In the rows, zero is written as 128.
A single turn carries every row of the set below to another of its rows. Some are shown first; where does it send the rows asked next?
torup: [115 127 159 139 113 121 130 117 102 130 156 153 133 177 134 146 145 102
 128 113 123 166 100 126 136 121 138 128 123 146 113 151 123 134 155 110
 136 125 151 138 133 116 139  76 105 112 131 132 143 151 123 100 100 158
 141 126 138 122 112 145 142 130 109 130 141 156 148 101 125 134 148 128
 132]
butaf: [138 134 126 124 128 136 135 106  98 163 114  95 141 125 142 152 118 121
 146 122 155 113  91 128 142 116 147 159 124 149 104 138 108 141 133 130
 125 134 132 143 118 162 144  94  99 127 127 116 163 112 143  98  83 151
 126 139 150 114 129 140 159 123 120 101 145 111 161 113 142 136 129 132
 130]
bege: [135 114 159 128 115 124 122 117 119 124  75 111 145 134 128 135 104 105
 134 103 139 107 102 126 143 121 135 103 117 155 106 151 121 137 149 138
 129 121 135 142 109 122 134 117 108 115 116 123 154 109 163 110  99 144
 155 120 153 113 135 126 146 144 120 134 139 139 152 118 109 133 150 133
 126]
bovem: [121 125 124 131 131 130 127 120  84 112 120  96 126 103 144 135 112 110
 139 132 124 161 105 128  78 123 152 170 125 151 116 130 102 125 116 121
 140 128 124 141 128  93 146  92  98 128 121 117 148 162 124 103  97 158
 132 142 137 115 121 153 146 115 122 132 136 126 150 114 134 151 135 130
 115]
funep: [128 117 165 139 112 114 133 128  87 119 146 138 128 161 126 154 144 101
 122 108 110 145 110 121 139 131 151 123 124 142 114 144 129 139 163 128
 133 116 144 142 138 109 156  86 102 112 139 137 143 148 110 108 110 163
 145 112 131 118 113 142 131 145 120 123 132 138 136 109 114 140 142 130
 127]
vem: [129 128 101 140 117 167 133 104 105 130 109 123 146 161 131 150 145 100
 127 130 130 126 110 127  79 119 137 121 111 151  94 155 132 145 143 137
 131 135 136 151 138 130 146 110 101 112 117 111 143 135 144 111  94 161
 166 142 140 115 125 137 153 112 129 140 132 136 160  96 146 133 141 163
 124]
Foses: [139 141 129 130 129 139 122 124 107 142 121 167 146 143 137 137 186 106
 141 120 159 156 109 131 121 133 135 163 123 143 106 138 130 138 112 151
 141 127 137 146 102 110 135 106  89 132 127 124 123 135 146 109  97 160
 137 129 151 123 132 123 159 134 130 142 146 156 142  97 149 144 114 131
 135]
Gil: [136 126 122 130 124 130 135 126  89 132 114  99 130 114 144 115 117 112
 130 108  99 127  98 126 113 129 119 151 112 143 112 114 108 128 103 111
 139 142 138 125 114 140 115 120  85 111 121 126 123 136 136  98 109 130
 126 126 127 135 145 120 159 128 108 135 150 165 150 117 129 141 142 111
 124]
susun: [108 133 136 130 116 120 136 118 104 126  90 139 129 116 141 153 125  94
 127 107 115 121 103 121 110 122 140 111 139 142 118 130 112 152 131 142
 114 129 131 142 125 114 160 137  93 109 131 134 122 190 154  99 105 152
 129 120 144 124 141 144 151 111 108 132 148 126 141 115  99 140 115 119
 125]
nuf: [124 120 115 123 144 132 114 122 131 157 128 119 138  88 138 131 123 104
 143 126 123 151 106 131 166 128 156 164 118 142  98 135 123 141 121 114
 125 121 134 146 120 132 131 114  94 115 116 125 129 133 136 108  97 153
 151 124 128 112 119 138 154 130 118 153 135 108 141 120 116 106 141 129
 132]
zav: [124 116 155 128 123 128 117 116  82 121 100 175 139 144 134 132 147 114
 136 120 155 149  91 128 144 132 144 157 129 142 100 148 133 137 132 149
 119 127 137 144 128 110 138  90 110 118 122 133 162 136 129 107 124 152
 141 114 125 124 128 133 148 151 121 103 136 158 141 110 140 137 136 158
 129]
bomed: [121 113 150 131 128 117 125 118  93 115 118 176 134 144 135 141 146 118
 132 119 163 145  92 117 144 139 130 157 131 132 104 154 124 136 128 141
 124 138 149 133 125 114 126 116 114 109 117 127 146 144 127 105 126 156
 149 133 110 135 114 128 144 152 109 123 142 151 141 111 137 136 156 169
 129]
nul: [151 133 128 135 128 126 128 136  98 121 115 144 150 132 121 141 176 107
 123 106 154 140 117 117 130 139 131 160 126 134 113 127 139 146 120 164
 150 117 128 138 108 111 160 114  82 117 135 133 115 138 137 113  99 163
 130 127 144 127 134 117 150 147 127 144 131 134 137 117 142 152 112 137
 125]
suk: [135 132 107 124 130 148 139 120  93 127 124 117 129 155 133 141 153 111
 128 124 122 114 101 133  74 128 154 123 120 133 101 136 143 144 137 149
 133 142 120 154 120 131 147 123 104 120 120 113 155 142 138 108  95 165
 164 130 129 112 126 141 139 123 127 136 124 129 141 110 133 131 130 169
 107]
bim: [133 125 126 126 144 130 123 118 107 173 113 103 135 127 138 154 117 116
 147 138 154 113  97 134 128 127 142 156 124 157 100 138 113 134 124 122
 127 124 142 141 114 164 116 102 105 115 117 115 161 120 144  98  79 137
 140 141 138 120 115 127 157 116 115  97 143 107 155 107 134 132 146 131
 133]
gofuz: [125 111 159 144 114 102 124 129  95 120 145 138 130 163 136 145 146 101
 132 115 114 153 111 123 125 131 144 119 132 150 111 149 134 128 148 127
 130 108 152 137 121 122 124  87 120 119 137 128 141 161 119 103  95 153
 139 116 126 129 110 142 138 139 109 124 131 154 137 101 101 134 162 138
 142]
gud: [124 125 104 138 127 136 104 115 123 151 115 110 149  89 124 131 113 110
 141 111 130 155 112 121 166 119 151 163 126 158  98 138 130 140 127 122
 128 104 131 148 126 136 147  99 102 109 120 144 130 135 141 112  90 154
 128 123 142 112 125 131 158 118 127 148 133 116 146 114 120 113 147 126
 144]
norib: [106 149 134 121 127 133 141 114 113 137 111 152 127 118 140 156 139 102
 139 110  98 136  93 121 109 115 138 128 144 143 108 135 110 145 134 138
 126 134 136 143 130 118 152 139  96 118 118 130 131 187 155  93 106 146
 137 130 164 114 135 138 159 105 115 135 150 137 148 102 118 139 121 112
 128]
Rofu: [132 128 126 134 120 129 121 120  82 134  91 107 132 123 133 104 109  99
 132 111 108 123  97 134 107 131 127 148 104 158 107 126 103 133 105 106
 133 130 143 141 111 134 131 104  70 109 124 128 136 132 137  98 107 147
 130 118 138 122 148 128 164 127 112 123 159 159 144 114 138 142 132  96
 124]
kedo: [100 137 131 137 127 128 121 119 117 133  89 150 134 120 133 152 129  82
 138 124 109 123 107 131 100 122 138 121 139 156 107 142 112 137 126 138
 115 116 143 148 128 120 135 133  97 112 117 132 130 196 160 103  98 150
 138 124 154 120 134 132 152 104 110 128 155 142 142  97 102 143 130 108
 136]
bopo: [114 121 121 138 122 126 120 114  81 110 109  91 130 106 140 147 111 108
 137 128 130 160 112 119  76 127 143 166 128 159 112 133 100 124 122 122
 137 123 132 136 134  93 145  96 100 119 119 125 137 159 123 106 102 160
 133 141 136 119 126 145 150 113 120 130 133 119 146 111 134 144 145 131
 126]
zub: [136 139 123 140 119 132 124 118  81 129 108  94 137 111 132 118 121 107
 138 109  94 117 100 127 107 130 135 164 116 152 108 126 101 129 117 120
 137 128 146 143 128 135 126 126  77 115 117 132 123 133 131 104 113 147
 129 121 148 123 144 112 161 136 123 124 149 169 150 108 135 143 145  99
 132]
kugu: [125 117 142 142 123 123 121 113  85 105 115 158 149 137 123 134 143 121
 139 109 149 139  92 108 151 129 136 160 142 138 102 158 131 137 133 160
 131 119 139 143 134 119 144 103 124 122 129 126 149 149 128 110 121 156
 133 129 132 127 124 122 144 160 118 116 132 164 139 108 135 146 157 163
 140]
voron: [144 124 128 138 134 118 112 137 105 129 104 155 143 135 127 140 180  97
 136 126 156 145 123 124 112 149 127 149 122 149 109 137 135 135 102 159
 141 103 145 140  90 114 121 116  94 120 135 123 116 146 142 114  94 154
 142 123 131 136 124 115 154 145 121 142 137 136 130  97 131 142 130 139
 144]
fov: [125 129 116 120 133 124 101 117 116 162 116 120 134  95 135 120 122 110
 147 111 136 160 109 136 156 126 165 157 121 152 104 122 134 148 118 119
 119 115 124 152 106 131 141  92  95 121 120 143 142 137 144 108  89 153
 130 110 137 109 128 149 153 120 126 137 133 116 137 130 114 106 127 126
 127]
Zopi: [135 129 165 111 119 120 128 111 114 134  97 114 137 141 136 143 119 124
 134  94 141 124  86 123 138 121 139 120 128 143 117 136 120 142 156 126
 135 144 129 134 111 121 132 124 108 118 103 128 156 108 165  96 101 143
 147 127 160 104 138 131 149 131 123 137 135 143 159 124 122 119 146 132
 111]
Ped: [133 125 108 134 130 123 123 118  65 116 125 186 134 131 125 133 169 103
 132 120 125  99  98 124 138 120 145 152 129 154 113 152 118 140 109 140
 128 125 131 141 115 141 145 112  98 113 117 129 131 135 122 106  67 156
 150 126 135 118 121 144 161 133 119 133 114 112 144 107 124 131 141 110
 130]
Sipub: [140 128 124 140 135 122 123 120 103 153 113  82 143 118 129 155 110 112
 135 122 159  97 103 127 139 124 146 156 124 150 107 137 113 137 129 131
 129 127 134 136 123 163 137 104 104 113 128 120 146 119 142 104  81 150
 130 143 136 122 124 127 142 125 113 104 140 102 154 120 122 141 145 136
 133]
kaso: [140 115 110 139 125 142 124 116  71 115 124 187 138 130 128 141 163  99
 122 116 124 109 110 122 147 106 136 147 124 157 103 145 128 139 114 143
 127 128 122 131 126 146 142 101 106 106 118 129 127 132 135 106  67 138
 139 127 136 127 128 146 154 124 116 137 115 119 161 105 115 145 132 116
 132]
Gul: [136 129 112 133 117 126 116 112  62 124 127 182 130 131 139 150 180 107
 131 114 134 110 108 124 134 117 147 156 129 158 114 145 122 139 117 141
 118 130 126 135 119 141 132 114 106 110 111 139 127 132 127 108  73 145
 136 124 141 127 133 148 160 123 128 126 114 119 158 103 115 124 137 111
 140]
mopun: [132 129  97 132 118 138 118 110  88 125 101 116 134 162 129 140 147 112
 133 118 148 131 107 126  61 127 140 111 126 152 101 138 147 143 136 139
 125 126 131 145 115 136 141 111 110 112 119 122 152 149 143 106  83 154
 142 131 134 121 138 139 150 105 126 131 120 131 146 112 130 128 145 168
 123]
lupi: [119 118 126 137 125 141 131 115  94 113 116  97 127 100 149 145 117 101
 134 143 119 164 114 128  79 125 146 168 119 159 104 133  98 117 114 121
 134 130 131 136 135  92 134  94  99 126 120 116 141 156 126 107 103 154
 140 140 133 124 116 150 147 118 119 132 139 129 156 102 134 147 139 134
 124]
ruv: [126 129 158 119 130 117 119 111 129 131 100 115 142 134 129 135 119 111
 149 109 130 113  89 127 135 122 150 122 127 151 107 157 117 130 145 130
 136 128 140 148 103 129 114 133 116 130 103 119 159 117 164 100  94 150
 160 130 164 105 124 123 146 141 123 133 139 158 148 108 119 126 164 130
 125]

susun turns into kedo
bopo turns into lupi
Where do these go?
Gul turns into kaso
vem turns into suk
fov turns into gud
Rofu turns into zub
kugu turns into bomed
gofuz turns into torup
ruv turns into Zopi
Sipub turns into bim
nul turns into voron

A single turn carries every row of the set below to another of its rows. Some are shown first; where does it send the rows asked next?
todur: [ 92 145 139 152 138 144 118 163 119 124 142 131 124 130 111 134 140 141
 127 115 138 121 146 146 134 136 123 130 135 119 109 130 154 137 120 101
 122 129 134 132 117 132 122 171 121 125 127 114 132 134 114 138 137 123
 144 149 137 133 162 139 133 130 134 129 106 116 127 132 127 102 105 144]
vokov: [131 127  88 134 143 153 111 128 113 139 136 144 131 128 131 138 140 115
 149 117 117 140 123 120 130 117 134 118 137 137 110 145 118 142  95 121
 110 108 117 134 133 146 112 137 150  98 119 161 138 140 132 127 115 148
 153 119 112 125 133 129 140 128 143 112 122 137 117 105 115 125  90 136]
sez: [ 93 147 131 128 125 151 114 165 139 112 141 146 115 111 134 138 131 121
 136 127 121 119 131 121 139 119  99 143 139 123 123 132 151 127 122  99
 102 144 154 136 139 149 122 139 142 135 138 126 132 133 113 145 148 142
 148 144 143 111 144 139 132 124 140 134 113 131 120 141 122 111 101 118]
lanad: [ 93 143 142 113 125 168 114 162 122 133 165 121 121 140 134 131 145 134
 118 120 124 142 127 128 136 137 116 135 139 131 110 130 136 151 139 107
 111 138 129 120 122 119 128 149 128 137 130 126 114 125 120 137 145 139
 146 120 141 106 146 157 128 131 149 121 111 130 109 124 115 110 118 129]
Tukik: [ 91 142 151 145 145 138 115 165 123 119 146 146 139 122 120 135 133 135
 153 117 136 118 140 131 116 128 102 123 140 128 122 122 146 113 120  95
 131 140 127 131 110 132 136 147 124 128 126 133 129 146 117 133 155 131
 158 135 135 113 144 143 139 117 150 119 114 120 113 143 117 112 125 138]
bufur: [127 120 143 123 124 135 123 153 102 143 131 122 122 130 118 133 151 115
 136 133 136 138 138 108 129 123  99 103 154 134 112 130 123 109 128 140
 131 121 116 132 127 134 111 144 107  94 154 121 107 105 143 126 158 137
 139 129 137 108 136 121 123 150 121 117 111 119 102 131 133  99 149 124]
bugar: [122 147 139 147 128 132 136 150 118 140 132 113 125 128 112 148 161 114
 129 121 129 139 165 140 123 152  98 108 133 122 105 136 131 108 114 134
 125 124 137 119 131 112 127 153 118 101 138 132 136 111 135 120 162 133
 131 140 137 119 137  93 125 135 106 109 113 122 108 134 132 100 119 126]
naroz: [147 135  97 134 150 138 116 127 106 127 104 146 122 130 132 141 128 125
 133 124 141 140 126 131 130 116 129 102 136 141 120 145 121 129  94 127
 118 101 117 129 127 153 112 129 132 121 140 142 139 137 134 125 116 134
 145 117 103 126 126 119 133 137 121 127 155 155 106 101 116 131 109 158]
zed: [111 150 115 128 130 115 125 125 137 132 113 136 126 134 122 117 132 138
 129 128 139 103 160 144 108 133 121 124 105 148 138 126 117 117 125 120
 130 129 150 133 128 130 122 137 142 120 124 112 133 126 135 123 114 136
  96 139 129 137 160  93 137 113 110 135 121 125 109 138 131 112 119 128]
Vif: [134 105 138 108 128 143 126 142 122 145 122 136 118 124 128 128 121 133
 123 135 147 116 149 104 110 142 123 107 143 150 124 139 113 134 135 151
 150 138 137 149 133 121 120 141 123 100 125 122 118 100 139 136 145 129
 134 111 140 113 157 131 117 119 125 116  96 117  93 108 158 132 147 107]
lova: [121 124 153 114 118 172 116 159 156 136 131 140 111 102 127 131 119 115
 124 143 136 121 150 104 111 149  99 129 135 150 136 146 143 116 128 129
 120 136 156 132 141 128 132 138 139 114 133 134 137 110 127 149 152 133
 140 125 137 109 151 130 131 106 123 133  94 127 103 100 134 136 119 104]
zese: [104 139 125 129 137 109 111 133 144 133 110 149 133 120 126 123 122 156
 135 128 137  89 137 138 103 121 127 106 117 144 147 132 120 125 123 109
 115 128 144 137 133 133 117 125 133 133 130 136 136 135 122 112 136 141
 111 129 134 123 132 101 131 112 115 133 118 121  91 147 137 137 132 125]
bakeg: [124 133 161 143 133 134 123 156 130 143 133 132 135 114 116 141 148 125
 135 131 144 132 141 122 103 135  83  98 131 121 121 120 131  92 109 120
 127 122 119 110 134 114 133 150 108 108 147 142 130 128 138 126 166 135
 135 125 132 113 123 105 135 125 114 109 113 120  92 134 117 120 135 127]
mab: [128 146 154 120 112 146 121 155 125 129 136 126 124 106 126 142 139 105
 135 131 122 136 136 115 130 135  78 120 136 131 125 138 155  93 119 116
 106 134 138 119 150 136 120 141 125 120 162 133 133 116 140 132 165 148
 142 139 135 107 133 104 127 137 110 122 115 142 116 124 122 109 129 118]
lavo: [ 96 126 123 129 133 132 119 162 105 124 151 142 130 122 133 133 138 126
 133 118 132 127 137 117 139 118 114 127 159 115 103 113 132 147 126 119
 141 140 125 149 126 146 120 155 124 121 131 116 108 127 126 142 139 136
 156 134 146 112 145 149 116 138 152 114 109 109 112 145 135 106 125 124]
Zuvom: [140 120 108 130 145 146 116 131 133 133 128 153 127 127 142 141 120 113
 127 115 150 152 149 120 119 133 130 111 132 144 120 144 115 141  91 127
 131 118 115 139 138 145 122 137 146 104 120 152 140 127 139 124 105 130
 162 106 122 127 146 135 141 117 142 101 130 139 102  93 123 134  82 118]
masuk: [123 147 148 112 112 150 127 140 123 146 144 111 121 142 132 129 160 115
 116 131 122 153 138 124 124 140  98 111 128 142 117 138 113 118 133 132
 112 130 126 109 134 115 130 128 121 118 150 127 118 108 148 112 152 145
 118 116 133 102 133 114 126 140 120 119 125 137  88 126 116 109 138 118]
tirub: [145 131 103 134 143 139 114 121 109 129 105 149 126 135 136 147 131 116
 134 114 141 143 127 131 131 115 140  99 134 137 129 157 117 135  94 123
 107 108 106 127 133 149 105 137 131  99 137 145 135 134 135 125 116 134
 140 119 106 132 145 121 148 126 124 128 141 155 105 101 117 137  98 142]
besif: [123 117 146 126 141 141 109 157 154 145 123 140 123 125 115 123 125 143
 132 136 145 105 136 119  89 148 111 104 131 153 142 144 126 116 129 143
 133 115 149 126 118 116 142 140 124 109 119 138 137 118 123 143 153 119
 139 112 143 115 144 122 142 108 115 119  90 120  92 123 136 151 125 117]
puf: [130 152 124 134 122 127 107 145 105 124 155 136 123 139 135 139 144 129
 112 112 140 132 136 158 143 144 117 134 126 119 121 144 140 152 134 120
 118 134 141 115 138 139 127 141 130 160 143 130 119 116 135 127 142 146
 145 112 141  90 144 121 113 139 127 112 124 160 106 138 119 140 148 117]
zir: [135 132 140 101 125 159 108 142 142 148 143 130 118 141 133 121 129 135
 102 129 146 129 139 135 108 151 124 128 123 152 132 149 130 138 140 147
 129 129 146 123 133 121 125 134 138 132 122 125 121 101 138 131 137 136
 129  98 140  99 157 133 133 119 131 122 105 140  86  99 130 147 143 103]
zonu: [121 122 101 123 130 120 118 129 118 133 115 154 125 136 126 118 127 141
 135 137 149  98 141 127 129 112 128 125 133 142 132 127  99 141 125 132
 127 134 141 142 135 147 110 129 137 115 138 115 109 116 142 129 120 144
 104 126 138 114 148 117 123 116 116 138 111 113  89 140 146 122 146 112]
Tovom: [137 125  92 133 147 156 115 131 113 138 126 148 126 127 125 134 137 127
 141 130 125 140 120 121 126 117 121 117 131 142 102 131 110 132  92 121
 116 111 122 129 125 145 116 130 143 107 126 155 141 144 136 124 121 144
 154 114 108 125 115 132 128 131 135 117 135 130 111  91 117 118  96 151]
Tem: [118 135 129 127 117 138 109 135 154 126 107 153 109 115 125 125 131 123
 126 142 138 106 141 125 119 120 107 130 118 143 146 139 124 116 120 113
  95 135 156 127 150 147 112 120 140 121 154 128 132 122 137 126 143 147
 106 138 138 117 147 105 129 108 107 153 114 131  92 123 127 126 120 107]
zurum: [150 126 103 133 138 128 123 124 111 128 129 140 133 123 148 162 126 113
 124 108 139 134 137 125 129 135 143 109 138 132 116 155 124 147 103 118
 134 124 120 137 144 136 126 145 141 105 115 158 146 132 131 138 133 137
 154 111 116 125 137 118 120 132 136  98 131 163 117  96 126 152  86 130]
votaf: [129 127 107 127 129 102 112 143  89 115 133 150 135 130 132 141 125 133
 133 114 146 102 139 136 140 130 124 129 143 124 128 129 141 143 132 124
 147 135 140 138 134 151 116 140 122 138 141 120 114 113 140 143 136 145
 142 126 148 115 158 122 107 138 120 116 111 149 117 152 139 140 153 123]
duf: [109 150 123 118 119 130 109 127 134 126 134 142 115 147 136 117 140 143
 109 126 137 115 132 143 129 126 133 130 110 143 137 135 104 155 139 107
 106 138 144 128 133 142 121 131 138 139 142 116 117 127 134 122 119 140
 101 118 128 114 156 127 127 118 129 140 128 135  89 128 122 125 134 119]
vofi: [141 115 110 123 129 139 117 116  97 138 127 130 133 125 138 147 132 103
 132 116 137 144 144 116 124 135 126 102 126 151 120 150 129 122 103 120
 130 108 106 128 143 133 111 128 129 107 134 158 146 132 143 129 115 143
 151 114 108 137 142 118 133 133 126  97 132 171 117 108 111 129  99 136]
Zilu: [148 114 100 125 139 141 121 122 101 137 117 133 122 123 131 146 128 114
 129 132 148 140 143 118 116 139 122 105 126 154 117 138 127 123 101 128
 143 106 119 125 132 133 117 121 128 119 132 154 150 136 138 134 123 138
 159 103 109 127 128 120 122 135 117  98 141 174 113 102 113 133 108 146]
Gomo: [127 128 127 117 140 158 119 156 137 152 126 124 121 134 113 129 125 140
 127 126 137 112 154 135  98 155 119 126 125 143 116 141 141 115 120 154
 134 119 154 126 119 106 120 146 135 105 104 123 135 105 128 136 146 133
 135 119 145 121 161 113 146 110 115 122  86 119 112 107 143 126 124 119]
pag: [150 124 104 133 144 137 123 130 109 129 130 138 123 121 139 160 123 125
 121 125 147 134 135 128 119 132 130 110 139 144 106 142 124 145 100 116
 142 122 126 140 130 141 134 139 138 117 114 154 146 133 122 144 139 130
 164 110 115 121 123 129 112 133 141 102 138 162 116  88 127 141  90 144]
Das: [121 139 125 144 141 106 108 153 119 120 148 153 150 117 128 145 110 144
 137 112 154  98 137 153 124 143 105 122 137 131 137 138 150 129 120 108
 131 116 149 134 135 142 130 152 134 157 126 137 138 121 133 139 136 140
 151 116 135 105 132 102 129 124 123 112 115 146 110 162 125 136 146 126]
satod: [134 140 121 126 120 125 106 152 133 108 130 159 118 106 134 144 114 123
 117 118 142 103 137 138 135 145 106 137 127 121 144 146 158 134 131 116
 118 133 167 127 154 146 121 140 139 155 143 128 139 114 134 152 148 145
 146 128 146 107 147 107 120 120 109 126 112 158 115 134 130 152 129 111]
tapet: [130 154 117 159 139 106 111 147 114 125 140 144 128 128 119 128 128 136
 121 112 155 117 161 169 126 147 119 133 123 122 126 138 161 128 112 135
 142 122 155 131 135 148 126 156 138 147 119 124 134 117 135 130 126 131
 149 129 141 113 159 101 126 131 119 112 114 143 120 141 134 135 133 114]
rul: [138 122  97 126 154 146 118 134 132 128 122 151 125 126 135 135 118 128
 122 122 153 145 139 122 114 126 124 116 130 152 113 127 116 144  92 127
 136 121 125 139 130 150 126 130 145 115 118 148 139 133 132 125 107 130
 165 104 122 125 129 141 132 125 137 109 139 137 101  87 127 128  80 133]

masuk turns into lanad
besif turns into bakeg
lova turns into mab
Where do these go?
rul turns into Zilu
bugar turns into todur
bufur turns into lavo
vokov turns into zurum

